The rows below fall into families. The same turns and mirrors carry the whole set onto itself and the rows of a family onto each other. For each named row, which other rows are in its family? Write them in the order they are listed.
These 30 rows form 5 families of 6 rows each.
Vavi: 12,-20,2,25,7,37,-2,24,-16,-6,-26,-5,-8,7,-1,-5,16
Fim: 5,-7,-30,-5,1,6,-15,18,55,7,5,-8,-11,7,-16,-3,9
zovun: 8,-12,7,9,12,20,7,20,-22,-23,-23,3,-22,-11,5,-4,-12
Mufu: 27,10,-18,-20,24,28,25,-4,5,-14,4,13,-5,29,11,-29,-5
Zili: 5,4,-23,12,-7,-12,2,-31,-3,4,26,1,9,6,35,-26,-7
Sese: 22,5,-13,4,0,-14,9,-34,-7,-5,11,5,16,4,36,-23,-5
boli: 1,-19,-21,18,1,18,-18,0,-4,-17,35,8,-29,-11,0,0,-4
golur: 22,-28,-15,16,12,10,-13,8,15,-9,21,5,-32,-21,-14,-11,-16
kagem: 10,11,5,17,-11,-40,9,-7,7,14,-13,-9,10,-7,-1,-4,1
Zisas: -10,7,-2,19,-8,-19,1,-4,12,18,-22,-10,14,4,3,5,27
Nuv: 9,6,1,19,3,-24,5,-10,20,22,-24,-7,19,1,8,-7,26
Lovo: 33,4,-18,7,-4,-12,20,-19,2,8,14,-3,6,12,24,-38,-26
letek: 7,-20,-24,22,1,19,-26,1,-1,-15,23,-9,-38,-5,-4,-9,-5
gif: 12,-19,-12,25,-1,14,-17,17,1,-11,30,8,-22,-19,-2,9,0
kup: 19,3,-1,17,-3,-20,4,-22,3,8,-23,-16,20,14,-10,-9,27
Lifeg: -6,-3,0,3,9,30,7,8,-24,-21,-30,-1,-12,11,5,8,15
sog: 16,7,-32,-26,9,27,13,-1,19,-10,-14,-5,1,35,20,-28,-9
Lol: 14,-3,1,7,13,33,9,20,-21,-20,-21,3,-18,13,-7,7,13
tul: -11,9,-1,-1,10,22,2,14,-21,-23,-28,-5,-27,11,6,-6,5
Pesib: 20,11,-18,-4,-21,-6,8,-15,-12,-18,23,5,20,10,25,-17,-12
sofu: 7,-8,-27,2,13,12,-5,13,52,17,15,1,-10,12,-21,-7,17
pav: 28,0,-13,-16,15,26,29,14,7,-5,-26,0,0,25,15,-27,-16
felil: 3,-27,-14,11,-3,9,-27,12,14,-17,23,10,-5,-30,9,-4,-2
Tefeg: 20,-10,-11,-1,8,-10,1,14,50,13,-7,-4,-4,-5,-30,-1,6
Fad: 13,4,-26,16,-8,-13,-3,-32,-2,5,14,-15,0,15,29,-34,-10
kek: -15,18,-2,16,-7,-29,-4,-2,15,14,-21,-15,1,3,2,-5,19
vepet: 14,16,-15,-8,18,29,26,21,4,-3,8,14,-11,29,3,-40,-3
Rofi: 15,5,-28,-19,21,31,22,-6,18,0,-5,6,1,39,15,-32,1
lok: 12,-5,-17,10,14,-1,-4,17,53,22,18,7,-6,-4,-11,-11,15
zasir: 4,1,-11,1,25,-8,-2,2,49,10,10,8,-6,-2,-20,-31,19

Which other rows belong to the same family as gif? Mufu, Sese, Nuv, Lol, lok
Which other rows belong to the same family as felil? Vavi, kup, Pesib, vepet, zasir
Which other rows belong to the same family as Fim? letek, sog, tul, Fad, kek

